128 stands for zero in the data rows.
Here are some points, one per row:
[157, 133, 102, 141, 150, 139, 135, 151, 104, 126, 120, 82, 95, 89, 169, 119, 137, 100, 99, 103, 139, 110, 144, 62, 140, 163, 115, 171, 79, 149, 115, 104]
[146, 52, 110, 91, 106, 155, 155, 148, 112, 154, 88, 95, 143, 102, 118, 140, 114, 162, 126, 130, 134, 125, 119, 145, 139, 127, 115, 157, 105, 148, 122, 103]
[145, 137, 94, 169, 128, 141, 182, 92, 194, 78, 142, 104, 101, 122, 168, 150, 111, 150, 123, 122, 127, 162, 127, 74, 130, 111, 100, 164, 130, 111, 165, 80]
[92, 80, 155, 102, 161, 154, 76, 131, 115, 95, 135, 104, 152, 110, 108, 136, 104, 127, 132, 135, 151, 115, 140, 142, 102, 106, 147, 106, 124, 112, 91, 122]
[128, 83, 175, 83, 138, 129, 117, 146, 116, 126, 193, 127, 147, 118, 76, 162, 107, 119, 113, 119, 160, 173, 147, 110, 105, 148, 159, 127, 143, 129, 125, 159]
[136, 104, 166, 122, 144, 131, 138, 222, 163, 153, 163, 95, 101, 163, 69, 109, 102, 120, 152, 102, 103, 167, 102, 99, 113, 93, 173, 83, 151, 177, 138, 143]
[159, 161, 86, 109, 89, 47, 96, 123, 144, 115, 102, 101, 139, 126, 166, 174, 219, 148, 123, 149, 143, 74, 102, 122, 195, 108, 136, 109, 96, 87, 157, 95]
[150, 193, 71, 55, 163, 133, 167, 171, 117, 147, 117, 127, 142, 105, 135, 123, 121, 121, 154, 137, 116, 144, 105, 105, 126, 136, 149, 135, 131, 152, 150, 91]
[99, 172, 209, 133, 144, 142, 136, 49, 92, 49, 49, 186, 113, 168, 112, 203, 156, 174, 112, 98, 18, 132, 119, 27, 83, 170, 127, 129, 165, 140, 112, 92]
[100, 119, 51, 62, 185, 69, 181, 107, 137, 110, 165, 118, 114, 125, 162, 175, 166, 126, 102, 60, 134, 119, 54, 134, 128, 121, 232, 121, 185, 111, 81, 238]
[103, 133, 114, 131, 145, 131, 168, 101, 126, 185, 105, 136, 126, 102, 125, 86, 187, 152, 128, 168, 145, 152, 139, 100, 135, 120, 129, 116, 131, 137, 97, 97]
[181, 80, 145, 146, 155, 35, 93, 118, 97, 155, 144, 184, 119, 104, 111, 151, 157, 95, 80, 109, 160, 105, 183, 110, 134, 133, 87, 150, 143, 28, 172, 87]
[136, 141, 130, 166, 141, 148, 135, 151, 186, 116, 87, 83, 110, 147, 134, 97, 179, 111, 94, 148, 179, 152, 180, 134, 105, 163, 124, 115, 167, 95, 176, 97]
[158, 145, 152, 51, 113, 161, 123, 53, 94, 147, 172, 101, 0, 106, 91, 135, 134, 28, 110, 121, 55, 151, 103, 183, 131, 74, 123, 88, 131, 116, 106, 96]
[83, 143, 151, 110, 173, 196, 90, 153, 131, 133, 115, 130, 178, 180, 131, 101, 134, 131, 141, 94, 200, 112, 87, 135, 198, 139, 170, 164, 194, 174, 141, 123]
[108, 105, 123, 91, 105, 147, 168, 184, 64, 83, 99, 116, 98, 156, 92, 135, 102, 115, 106, 124, 159, 105, 129, 138, 82, 118, 99, 149, 72, 89, 146, 182]
[122, 118, 130, 127, 130, 171, 132, 149, 173, 118, 144, 207, 161, 131, 105, 103, 218, 41, 120, 166, 99, 94, 135, 119, 146, 167, 99, 164, 90, 166, 95, 176]
[162, 84, 164, 87, 120, 140, 119, 162, 142, 120, 105, 85, 157, 163, 140, 133, 140, 126, 110, 103, 148, 114, 112, 141, 102, 115, 94, 94, 161, 130, 108, 107]
[93, 100, 126, 180, 141, 95, 73, 99, 107, 92, 139, 124, 107, 150, 136, 121, 118, 104, 111, 167, 147, 103, 148, 145, 111, 128, 146, 106, 117, 144, 116, 126]
[88, 119, 80, 155, 62, 101, 155, 153, 129, 165, 113, 132, 122, 131, 111, 174, 76, 114, 87, 130, 129, 119, 72, 98, 127, 106, 93, 140, 106, 87, 73, 113]
[103, 138, 106, 144, 126, 97, 135, 74, 113, 145, 149, 146, 163, 107, 143, 115, 132, 117, 150, 143, 136, 156, 120, 113, 130, 85, 111, 129, 102, 151, 150, 148]
[151, 124, 54, 172, 62, 124, 146, 69, 132, 156, 83, 113, 108, 152, 155, 145, 89, 103, 103, 136, 128, 106, 166, 106, 90, 149, 102, 112, 102, 179, 183, 132]
[141, 142, 156, 172, 146, 130, 132, 124, 136, 112, 133, 131, 104, 129, 135, 88, 149, 125, 140, 85, 123, 130, 138, 126, 143, 127, 106, 92, 127, 87, 127, 157]
[106, 141, 131, 110, 146, 105, 117, 121, 116, 122, 152, 163, 133, 164, 141, 67, 136, 118, 174, 125, 108, 144, 139, 127, 124, 117, 126, 116, 128, 138, 139, 139]
[111, 211, 74, 75, 81, 124, 181, 127, 171, 120, 95, 192, 145, 78, 109, 96, 107, 124, 144, 115, 121, 113, 232, 148, 140, 97, 137, 96, 165, 160, 114, 87]
[85, 142, 146, 117, 139, 148, 108, 114, 112, 81, 166, 123, 140, 99, 105, 100, 140, 150, 159, 79, 139, 145, 125, 135, 149, 163, 56, 106, 116, 109, 151, 164]
[209, 127, 187, 151, 72, 151, 153, 98, 147, 137, 161, 148, 124, 130, 159, 129, 129, 135, 186, 126, 187, 129, 116, 129, 142, 203, 151, 95, 198, 178, 180, 147]
[107, 126, 124, 147, 114, 120, 122, 113, 95, 115, 146, 143, 129, 157, 135, 131, 140, 101, 123, 98, 139, 166, 157, 125, 111, 138, 117, 141, 153, 133, 143, 112]
[204, 157, 99, 206, 154, 148, 187, 122, 110, 138, 111, 122, 166, 105, 127, 106, 144, 141, 89, 166, 81, 151, 184, 139, 115, 136, 154, 147, 143, 86, 98, 112]
[198, 129, 51, 141, 100, 113, 62, 168, 153, 131, 67, 130, 108, 89, 32, 90, 126, 170, 135, 73, 141, 112, 96, 151, 69, 159, 162, 126, 64, 143, 86, 105]
[86, 106, 106, 159, 106, 110, 144, 102, 128, 83, 104, 155, 117, 117, 123, 112, 113, 106, 87, 161, 152, 109, 105, 135, 93, 86, 91, 137, 110, 113, 109, 143]
[106, 103, 166, 128, 138, 133, 116, 142, 129, 127, 138, 109, 133, 139, 134, 153, 116, 104, 156, 81, 134, 123, 121, 157, 126, 122, 135, 120, 136, 140, 87, 139]
[150, 75, 136, 59, 128, 48, 136, 118, 90, 140, 38, 78, 109, 148, 116, 57, 58, 119, 143, 147, 105, 155, 105, 155, 167, 143, 139, 160, 117, 128, 119, 153]
[116, 142, 147, 144, 129, 121, 136, 83, 133, 187, 99, 95, 145, 195, 134, 153, 117, 163, 140, 89, 125, 145, 220, 119, 135, 146, 152, 145, 122, 114, 140, 122]
[107, 148, 172, 149, 166, 118, 111, 112, 194, 124, 136, 133, 120, 161, 134, 104, 150, 113, 130, 118, 123, 130, 145, 124, 148, 86, 119, 104, 112, 145, 141, 142]
[116, 170, 98, 204, 126, 126, 128, 218, 70, 106, 85, 176, 134, 73, 75, 205, 87, 94, 223, 171, 116, 64, 139, 142, 176, 65, 132, 142, 199, 101, 155, 171]
[123, 146, 103, 119, 156, 96, 146, 104, 111, 150, 132, 119, 170, 123, 122, 90, 140, 139, 148, 152, 115, 146, 121, 108, 133, 97, 115, 110, 112, 155, 148, 143]
[174, 72, 116, 130, 98, 166, 162, 147, 146, 143, 116, 100, 134, 113, 160, 127, 116, 134, 117, 122, 143, 132, 125, 114, 120, 134, 132, 139, 149, 148, 99, 109]
[96, 119, 79, 109, 67, 145, 10, 113, 182, 184, 174, 76, 118, 167, 119, 92, 100, 159, 183, 183, 87, 66, 131, 47, 81, 137, 93, 204, 192, 53, 129, 156]
[215, 102, 111, 113, 128, 148, 143, 112, 160, 86, 137, 107, 186, 140, 166, 166, 96, 140, 116, 107, 118, 106, 125, 115, 126, 113, 88, 163, 110, 104, 73, 154]
[164, 187, 124, 159, 30, 148, 117, 127, 119, 146, 167, 149, 69, 167, 139, 93, 121, 162, 144, 120, 157, 133, 151, 113, 177, 96, 169, 126, 78, 83, 111, 111]
[137, 168, 101, 156, 141, 145, 146, 94, 160, 154, 103, 120, 130, 95, 162, 76, 101, 118, 92, 118, 151, 122, 115, 115, 176, 152, 136, 124, 140, 151, 143, 105]
[161, 177, 132, 117, 110, 124, 105, 157, 117, 121, 101, 136, 116, 134, 170, 105, 108, 157, 69, 167, 115, 176, 116, 103, 145, 159, 144, 87, 185, 165, 124, 113]
[118, 102, 79, 145, 173, 111, 114, 96, 176, 123, 100, 159, 54, 133, 123, 176, 147, 138, 194, 204, 160, 168, 100, 143, 194, 127, 102, 152, 129, 114, 116, 122]
[90, 82, 148, 157, 96, 152, 110, 120, 149, 103, 99, 126, 122, 117, 145, 126, 140, 100, 95, 107, 112, 98, 115, 152, 110, 97, 116, 134, 133, 120, 128, 128]
[77, 147, 150, 171, 99, 116, 136, 119, 108, 66, 179, 120, 179, 153, 131, 110, 156, 103, 137, 159, 44, 167, 90, 203, 163, 166, 142, 172, 142, 95, 158, 114]
[111, 175, 149, 193, 145, 116, 128, 79, 122, 134, 148, 116, 102, 148, 92, 112, 122, 139, 127, 129, 142, 88, 109, 156, 132, 144, 107, 121, 146, 127, 153, 171]
[129, 205, 208, 87, 136, 160, 92, 118, 136, 144, 118, 119, 194, 139, 63, 159, 127, 84, 179, 126, 200, 193, 111, 114, 134, 137, 175, 117, 57, 120, 99, 127]
[138, 72, 109, 106, 119, 137, 138, 105, 96, 152, 98, 145, 141, 90, 199, 121, 133, 175, 183, 149, 158, 140, 75, 121, 70, 128, 197, 137, 85, 97, 116, 58]
[114, 143, 119, 121, 140, 102, 128, 106, 111, 145, 141, 159, 131, 97, 115, 97, 122, 111, 131, 133, 95, 125, 127, 87, 148, 105, 118, 136, 107, 139, 137, 140]
[86, 174, 162, 92, 156, 121, 122, 138, 119, 135, 160, 103, 146, 151, 139, 166, 124, 117, 139, 124, 155, 117, 128, 146, 105, 145, 132, 112, 140, 141, 113, 111]
[118, 118, 122, 105, 111, 109, 152, 188, 97, 112, 115, 83, 137, 100, 143, 153, 121, 141, 127, 148, 110, 123, 130, 120, 100, 151, 128, 142, 113, 169, 108, 132]
[81, 79, 160, 118, 121, 115, 96, 161, 110, 114, 143, 81, 127, 92, 111, 146, 116, 127, 134, 118, 125, 120, 112, 142, 114, 101, 127, 122, 125, 143, 104, 129]
[113, 127, 155, 98, 160, 116, 131, 148, 123, 106, 163, 112, 161, 138, 98, 128, 99, 143, 133, 141, 166, 121, 110, 160, 113, 111, 125, 138, 151, 168, 100, 124]
[139, 212, 170, 126, 168, 123, 76, 179, 157, 182, 142, 223, 87, 92, 170, 176, 129, 172, 126, 100, 117, 207, 96, 226, 42, 114, 87, 208, 107, 132, 116, 157]
[157, 92, 162, 55, 70, 153, 117, 168, 117, 129, 121, 125, 164, 84, 155, 158, 107, 163, 82, 149, 130, 101, 154, 154, 120, 167, 123, 129, 137, 117, 117, 149]
[79, 86, 145, 181, 119, 117, 123, 112, 178, 127, 159, 156, 139, 101, 148, 136, 107, 113, 148, 114, 94, 122, 126, 170, 137, 177, 104, 34, 138, 98, 141, 129]
[140, 130, 178, 148, 115, 95, 192, 109, 137, 128, 102, 126, 108, 126, 138, 103, 167, 176, 111, 145, 103, 79, 189, 120, 131, 136, 157, 163, 108, 167, 149, 166]
[121, 114, 101, 147, 208, 236, 77, 167, 59, 174, 173, 128, 124, 185, 122, 199, 160, 167, 66, 158, 80, 195, 175, 163, 184, 88, 92, 40, 114, 175, 149, 169]
[131, 136, 122, 134, 126, 123, 114, 106, 134, 125, 135, 147, 124, 108, 119, 115, 100, 102, 95, 122, 103, 119, 123, 133, 141, 118, 114, 114, 108, 129, 179, 155]
[153, 60, 114, 129, 191, 151, 180, 168, 110, 129, 223, 177, 160, 175, 144, 100, 132, 187, 122, 117, 120, 38, 98, 131, 121, 142, 180, 128, 87, 107, 192, 33]
Along one direction, these points spread out more than along any other. Take the direction at right angles to it along which they spread out most. Go by this last direction. How many in every 100 of the points above lie lower along it than each point below? Answers are rounded to whole numbers. More than half of the points above lie lower than the first one.
[158, 145, 152, 51, 113, 161, 123, 53, 94, 147, 172, 101, 0, 106, 91, 135, 134, 28, 110, 121, 55, 151, 103, 183, 131, 74, 123, 88, 131, 116, 106, 96] --> 44
[164, 187, 124, 159, 30, 148, 117, 127, 119, 146, 167, 149, 69, 167, 139, 93, 121, 162, 144, 120, 157, 133, 151, 113, 177, 96, 169, 126, 78, 83, 111, 111] --> 38
[136, 104, 166, 122, 144, 131, 138, 222, 163, 153, 163, 95, 101, 163, 69, 109, 102, 120, 152, 102, 103, 167, 102, 99, 113, 93, 173, 83, 151, 177, 138, 143] --> 69
[118, 118, 122, 105, 111, 109, 152, 188, 97, 112, 115, 83, 137, 100, 143, 153, 121, 141, 127, 148, 110, 123, 130, 120, 100, 151, 128, 142, 113, 169, 108, 132] --> 89
[93, 100, 126, 180, 141, 95, 73, 99, 107, 92, 139, 124, 107, 150, 136, 121, 118, 104, 111, 167, 147, 103, 148, 145, 111, 128, 146, 106, 117, 144, 116, 126] --> 41
[85, 142, 146, 117, 139, 148, 108, 114, 112, 81, 166, 123, 140, 99, 105, 100, 140, 150, 159, 79, 139, 145, 125, 135, 149, 163, 56, 106, 116, 109, 151, 164] --> 18
[153, 60, 114, 129, 191, 151, 180, 168, 110, 129, 223, 177, 160, 175, 144, 100, 132, 187, 122, 117, 120, 38, 98, 131, 121, 142, 180, 128, 87, 107, 192, 33] --> 72
[118, 102, 79, 145, 173, 111, 114, 96, 176, 123, 100, 159, 54, 133, 123, 176, 147, 138, 194, 204, 160, 168, 100, 143, 194, 127, 102, 152, 129, 114, 116, 122] --> 20
[174, 72, 116, 130, 98, 166, 162, 147, 146, 143, 116, 100, 134, 113, 160, 127, 116, 134, 117, 122, 143, 132, 125, 114, 120, 134, 132, 139, 149, 148, 99, 109] --> 87
[107, 148, 172, 149, 166, 118, 111, 112, 194, 124, 136, 133, 120, 161, 134, 104, 150, 113, 130, 118, 123, 130, 145, 124, 148, 86, 119, 104, 112, 145, 141, 142] --> 5
[209, 127, 187, 151, 72, 151, 153, 98, 147, 137, 161, 148, 124, 130, 159, 129, 129, 135, 186, 126, 187, 129, 116, 129, 142, 203, 151, 95, 198, 178, 180, 147] --> 31
[129, 205, 208, 87, 136, 160, 92, 118, 136, 144, 118, 119, 194, 139, 63, 159, 127, 84, 179, 126, 200, 193, 111, 114, 134, 137, 175, 117, 57, 120, 99, 127] --> 62
[108, 105, 123, 91, 105, 147, 168, 184, 64, 83, 99, 116, 98, 156, 92, 135, 102, 115, 106, 124, 159, 105, 129, 138, 82, 118, 99, 149, 72, 89, 146, 182] --> 90
[136, 141, 130, 166, 141, 148, 135, 151, 186, 116, 87, 83, 110, 147, 134, 97, 179, 111, 94, 148, 179, 152, 180, 134, 105, 163, 124, 115, 167, 95, 176, 97] --> 13
[106, 141, 131, 110, 146, 105, 117, 121, 116, 122, 152, 163, 133, 164, 141, 67, 136, 118, 174, 125, 108, 144, 139, 127, 124, 117, 126, 116, 128, 138, 139, 139] --> 15
